In the data rows, 128 means zero.
Some points, each followed by its number:
{140, 102, 142, 120, 120, 143, 141, 155, 141, 168, 163, 114, 109, 159, 167, 146, 103, 126, 135, 165, 138, 153, 149, 118, 181, 147, 124, 139, 119, 115, 129, 148, 078, 138, 166, 149, 109, 102, 179, 115, 095, 148, 097, 124, 103, 200, 080, 119, 090, 201, 096, 140, 170, 121, 068, 119, 144, 167, 140, 147, 133, 151, 089, 122, 119, 059, 161, 149, 132, 057, 074, 216, 163, 131, 143, 143, 121, 121, 098, 122, 138, 128} 0
{148, 129, 110, 130, 117, 150, 134, 131, 139, 121, 141, 109, 126, 133, 118, 121, 122, 119, 109, 133, 136, 100, 140, 143, 133, 139, 123, 147, 149, 089, 118, 120, 107, 109, 155, 131, 149, 102, 122, 089, 145, 129, 155, 098, 121, 125, 134, 132, 126, 146, 111, 127, 122, 138, 121, 153, 130, 115, 139, 140, 122, 150, 142, 127, 119, 123, 108, 121, 139, 101, 113, 135, 147, 108, 125, 128, 097, 136, 141, 118, 129, 167} 1
{159, 073, 146, 139, 128, 182, 153, 123, 170, 115, 134, 101, 108, 189, 132, 160, 103, 072, 131, 116, 127, 115, 125, 112, 197, 131, 146, 180, 125, 116, 129, 169, 111, 115, 144, 113, 097, 117, 185, 070, 093, 143, 105, 064, 074, 132, 102, 082, 059, 178, 072, 136, 168, 190, 101, 124, 120, 100, 142, 163, 129, 171, 141, 126, 070, 100, 110, 146, 138, 094, 054, 178, 179, 108, 111, 156, 071, 103, 117, 143, 122, 171} 2
{165, 143, 113, 145, 118, 134, 132, 142, 131, 168, 173, 124, 136, 146, 165, 135, 117, 140, 121, 146, 131, 125, 113, 137, 138, 110, 113, 124, 099, 124, 128, 145, 067, 129, 123, 157, 134, 140, 103, 135, 077, 135, 116, 087, 156, 171, 076, 140, 143, 163, 137, 153, 141, 112, 103, 119, 110, 169, 161, 164, 151, 154, 080, 093, 138, 101, 119, 127, 139, 101, 134, 132, 147, 151, 163, 130, 101, 112, 104, 133, 154, 138} 3
{196, 148, 096, 143, 108, 166, 162, 151, 145, 134, 164, 116, 143, 178, 115, 098, 126, 112, 124, 113, 111, 112, 120, 148, 147, 124, 122, 171, 118, 064, 124, 110, 061, 086, 131, 112, 143, 102, 144, 091, 114, 127, 136, 083, 119, 129, 149, 125, 161, 191, 104, 140, 141, 138, 130, 164, 084, 126, 151, 141, 132, 157, 108, 111, 127, 113, 104, 138, 131, 071, 106, 119, 149, 120, 129, 123, 061, 120, 140, 131, 132, 187} 4
{166, 120, 132, 148, 100, 140, 148, 116, 133, 159, 188, 102, 144, 159, 116, 117, 123, 115, 127, 157, 133, 111, 131, 131, 159, 134, 109, 158, 128, 093, 143, 162, 082, 117, 168, 110, 116, 123, 133, 102, 096, 104, 103, 079, 126, 167, 075, 101, 122, 164, 121, 152, 135, 131, 109, 091, 112, 110, 165, 148, 166, 149, 098, 107, 137, 113, 118, 125, 161, 116, 108, 171, 181, 116, 153, 119, 102, 137, 097, 131, 103, 136} 5
{160, 100, 123, 141, 136, 147, 140, 123, 172, 138, 194, 090, 121, 163, 186, 141, 131, 129, 164, 154, 077, 119, 147, 101, 180, 198, 117, 164, 105, 082, 130, 154, 118, 133, 139, 104, 100, 096, 189, 059, 056, 166, 116, 127, 096, 153, 110, 098, 118, 203, 067, 136, 157, 150, 075, 116, 090, 098, 154, 156, 125, 153, 132, 123, 070, 091, 115, 153, 144, 074, 083, 163, 156, 117, 124, 146, 101, 103, 117, 120, 092, 148} 6
{106, 115, 131, 123, 161, 114, 098, 148, 104, 131, 140, 101, 107, 126, 139, 128, 150, 167, 183, 137, 090, 121, 113, 110, 128, 156, 148, 097, 104, 165, 130, 149, 205, 150, 086, 112, 094, 096, 132, 111, 127, 167, 155, 162, 107, 087, 152, 110, 111, 105, 114, 123, 133, 125, 125, 113, 119, 123, 091, 123, 131, 109, 155, 175, 083, 127, 128, 104, 133, 142, 153, 099, 090, 125, 073, 149, 150, 133, 138, 120, 141, 102} 7
{146, 115, 134, 115, 144, 166, 165, 129, 112, 097, 131, 101, 116, 129, 102, 116, 122, 092, 131, 147, 169, 100, 164, 130, 182, 127, 122, 114, 168, 113, 135, 124, 091, 094, 130, 108, 169, 118, 147, 111, 143, 139, 155, 113, 097, 118, 144, 122, 091, 143, 099, 104, 119, 165, 130, 153, 125, 104, 107, 117, 116, 143, 135, 147, 104, 139, 137, 120, 104, 123, 126, 111, 136, 103, 072, 157, 080, 119, 148, 122, 164, 114} 8
{011, 200, 137, 130, 144, 043, 069, 117, 046, 096, 034, 199, 140, 010, 131, 125, 162, 183, 130, 099, 178, 155, 110, 197, 000, 044, 157, 009, 138, 226, 101, 060, 219, 174, 070, 156, 126, 159, 034, 255, 218, 120, 179, 203, 174, 032, 150, 196, 155, 000, 231, 121, 108, 084, 194, 104, 182, 149, 063, 062, 131, 014, 140, 177, 145, 200, 151, 077, 115, 230, 222, 056, 000, 186, 104, 108, 217, 172, 168, 155, 159, 052} 9
{190, 124, 069, 143, 116, 155, 124, 137, 150, 117, 182, 092, 131, 145, 158, 144, 166, 094, 141, 133, 145, 119, 133, 119, 119, 135, 113, 220, 120, 030, 136, 107, 036, 078, 113, 124, 153, 140, 124, 053, 114, 133, 118, 070, 159, 117, 162, 118, 164, 225, 128, 149, 039, 171, 107, 169, 061, 097, 174, 192, 123, 185, 097, 074, 081, 130, 095, 094, 145, 075, 115, 108, 158, 098, 150, 125, 020, 093, 123, 110, 154, 209} 10
{065, 187, 130, 123, 109, 063, 095, 124, 061, 116, 080, 160, 141, 062, 123, 125, 157, 135, 148, 131, 160, 134, 108, 166, 058, 050, 104, 055, 146, 204, 142, 073, 137, 130, 063, 176, 134, 188, 061, 239, 168, 111, 173, 178, 163, 076, 193, 189, 164, 012, 214, 090, 075, 096, 158, 103, 140, 139, 095, 095, 145, 068, 119, 117, 134, 162, 113, 060, 117, 199, 199, 075, 078, 170, 147, 099, 150, 119, 141, 121, 163, 075} 11
{166, 114, 123, 127, 123, 178, 158, 151, 144, 112, 158, 120, 118, 190, 129, 146, 117, 111, 116, 130, 141, 125, 133, 098, 190, 124, 141, 195, 120, 101, 134, 130, 076, 109, 123, 101, 133, 138, 181, 112, 096, 122, 106, 096, 104, 151, 133, 094, 120, 177, 081, 120, 125, 154, 108, 122, 102, 118, 150, 144, 150, 173, 111, 123, 133, 097, 106, 161, 117, 086, 106, 160, 187, 100, 159, 138, 088, 104, 112, 137, 117, 152} 12
{012, 186, 136, 133, 158, 023, 082, 117, 063, 136, 050, 217, 153, 046, 144, 101, 151, 171, 132, 110, 153, 162, 116, 187, 000, 080, 141, 029, 137, 183, 120, 078, 217, 169, 088, 138, 137, 152, 052, 193, 172, 101, 140, 244, 175, 104, 115, 203, 164, 000, 212, 145, 112, 075, 167, 123, 166, 154, 081, 074, 132, 035, 118, 164, 162, 192, 187, 083, 134, 196, 227, 086, 043, 152, 123, 131, 222, 168, 146, 138, 166, 067} 13
{139, 122, 138, 159, 146, 128, 115, 143, 126, 145, 119, 159, 131, 102, 148, 137, 132, 159, 117, 125, 126, 153, 136, 139, 112, 113, 150, 136, 087, 129, 124, 113, 138, 141, 133, 084, 155, 116, 122, 106, 110, 127, 105, 165, 140, 155, 089, 137, 158, 131, 126, 154, 140, 113, 134, 121, 136, 150, 126, 127, 140, 131, 098, 149, 125, 128, 152, 127, 145, 122, 134, 124, 104, 132, 134, 138, 128, 136, 117, 110, 114, 113} 14
{176, 131, 111, 112, 114, 166, 126, 153, 170, 120, 146, 113, 140, 158, 128, 100, 112, 120, 132, 114, 105, 114, 130, 102, 156, 163, 135, 153, 144, 092, 149, 126, 104, 103, 132, 140, 159, 106, 146, 108, 109, 172, 133, 128, 131, 166, 151, 117, 136, 180, 072, 105, 150, 138, 125, 152, 133, 147, 149, 144, 117, 153, 141, 128, 146, 117, 122, 180, 093, 080, 113, 112, 164, 122, 123, 139, 120, 105, 132, 131, 108, 146} 15
{000, 255, 130, 104, 120, 003, 023, 089, 004, 088, 030, 221, 152, 000, 118, 102, 157, 197, 121, 093, 170, 152, 083, 196, 000, 000, 130, 000, 142, 255, 104, 000, 214, 163, 004, 195, 137, 232, 000, 255, 231, 089, 255, 246, 242, 000, 236, 255, 213, 000, 255, 085, 031, 042, 255, 062, 163, 162, 067, 039, 146, 000, 158, 150, 196, 218, 091, 009, 121, 255, 255, 000, 000, 217, 148, 102, 232, 158, 194, 130, 186, 022} 16
{054, 122, 141, 095, 178, 099, 098, 122, 145, 159, 080, 172, 089, 090, 155, 173, 140, 151, 160, 127, 127, 155, 091, 163, 071, 149, 144, 075, 154, 152, 106, 144, 232, 193, 112, 178, 089, 129, 160, 137, 136, 174, 123, 197, 100, 090, 091, 140, 060, 071, 096, 103, 189, 052, 084, 125, 138, 129, 079, 109, 101, 071, 147, 157, 093, 138, 187, 093, 125, 161, 087, 149, 049, 177, 112, 163, 214, 104, 151, 106, 150, 094} 17
{097, 091, 139, 152, 104, 131, 128, 122, 097, 097, 093, 111, 141, 120, 121, 134, 128, 113, 116, 142, 182, 137, 158, 115, 149, 117, 132, 134, 127, 149, 142, 087, 117, 147, 164, 121, 137, 149, 152, 167, 139, 102, 110, 146, 119, 123, 111, 122, 122, 115, 139, 112, 130, 153, 150, 146, 142, 129, 126, 121, 147, 103, 155, 125, 147, 101, 125, 117, 114, 149, 129, 163, 158, 133, 109, 144, 149, 142, 123, 146, 107, 106} 18
Which three points above are nearest to each new point, looking only along the 4 directions in which the numbered points spread most? Their numbers follow each, nearest first.
{110, 133, 108, 152, 134, 144, 132, 150, 154, 115, 148, 101, 130, 136, 171, 132, 137, 084, 116, 154, 159, 142, 163, 125, 124, 144, 135, 153, 129, 065, 141, 134, 099, 148, 166, 099, 141, 115, 138, 092, 121, 159, 101, 136, 124, 183, 109, 109, 124, 185, 135, 138, 145, 154, 100, 158, 127, 123, 159, 140, 128, 145, 101, 103, 105, 107, 162, 142, 141, 091, 112, 144, 153, 148, 136, 107, 109, 150, 098, 124, 104, 140} -> 5 15 1
{086, 154, 119, 148, 138, 105, 128, 119, 086, 091, 070, 162, 151, 061, 163, 153, 157, 107, 123, 147, 161, 154, 110, 156, 073, 064, 126, 096, 119, 193, 117, 087, 142, 126, 069, 154, 133, 152, 107, 191, 122, 127, 136, 177, 147, 062, 161, 156, 151, 080, 177, 120, 079, 114, 172, 094, 132, 141, 093, 117, 129, 102, 158, 125, 122, 142, 106, 094, 121, 164, 185, 062, 094, 131, 143, 130, 141, 120, 131, 150, 176, 093} -> 11 14 18
{168, 163, 122, 135, 140, 136, 152, 107, 160, 141, 106, 140, 147, 116, 117, 108, 139, 138, 120, 120, 125, 106, 102, 158, 125, 124, 106, 141, 170, 068, 126, 157, 154, 108, 162, 125, 163, 104, 094, 117, 167, 147, 101, 085, 135, 115, 073, 123, 131, 136, 152, 169, 145, 129, 149, 171, 157, 141, 119, 140, 100, 130, 108, 104, 153, 166, 143, 140, 177, 090, 099, 116, 096, 129, 100, 114, 160, 145, 131, 122, 117, 150} -> 14 1 15
{118, 129, 107, 105, 121, 108, 126, 173, 129, 191, 168, 110, 135, 117, 145, 108, 111, 139, 153, 165, 095, 144, 118, 104, 124, 201, 151, 082, 120, 103, 161, 142, 114, 140, 117, 142, 139, 100, 125, 098, 115, 154, 115, 158, 140, 205, 148, 137, 147, 176, 114, 106, 125, 093, 049, 152, 098, 182, 133, 104, 101, 138, 125, 128, 138, 109, 156, 135, 139, 095, 160, 146, 103, 130, 154, 105, 115, 139, 107, 109, 123, 104} -> 14 3 15
{000, 121, 137, 084, 133, 049, 068, 145, 040, 104, 076, 148, 125, 083, 201, 159, 117, 113, 149, 161, 204, 202, 167, 141, 063, 078, 172, 013, 096, 255, 135, 068, 136, 214, 059, 179, 086, 176, 117, 253, 112, 145, 206, 229, 151, 093, 189, 179, 125, 039, 185, 057, 100, 080, 088, 050, 132, 140, 096, 099, 156, 059, 134, 162, 066, 088, 137, 066, 090, 239, 199, 121, 106, 158, 148, 133, 178, 087, 141, 149, 183, 046} -> 13 11 9
{153, 149, 093, 130, 108, 130, 102, 084, 117, 091, 145, 112, 158, 082, 108, 111, 154, 128, 107, 110, 151, 103, 128, 116, 115, 113, 141, 164, 102, 133, 135, 054, 040, 076, 097, 121, 131, 147, 082, 138, 144, 096, 175, 109, 188, 096, 179, 155, 175, 156, 150, 134, 087, 207, 169, 121, 097, 067, 162, 145, 110, 143, 127, 113, 137, 146, 056, 113, 135, 160, 177, 071, 149, 116, 164, 111, 042, 124, 150, 129, 159, 162} -> 1 4 8
{160, 118, 134, 140, 109, 126, 114, 115, 142, 136, 184, 107, 140, 145, 116, 110, 117, 127, 134, 133, 087, 096, 125, 090, 158, 184, 115, 142, 120, 098, 137, 159, 095, 114, 150, 123, 132, 101, 124, 107, 108, 109, 140, 114, 131, 127, 149, 126, 144, 141, 113, 123, 115, 148, 087, 124, 123, 109, 146, 112, 133, 170, 138, 118, 119, 111, 108, 141, 129, 123, 106, 131, 154, 117, 127, 138, 109, 133, 116, 094, 119, 129} -> 15 1 4
{135, 084, 132, 120, 111, 116, 144, 116, 136, 133, 127, 121, 131, 159, 124, 118, 117, 107, 105, 127, 166, 122, 152, 118, 157, 125, 123, 109, 139, 123, 119, 138, 135, 142, 177, 120, 117, 129, 153, 130, 148, 106, 121, 118, 113, 128, 085, 125, 089, 130, 136, 130, 155, 151, 122, 116, 132, 121, 113, 143, 110, 125, 106, 143, 124, 123, 157, 165, 123, 137, 113, 161, 134, 133, 117, 145, 132, 156, 124, 140, 124, 133} -> 18 14 1
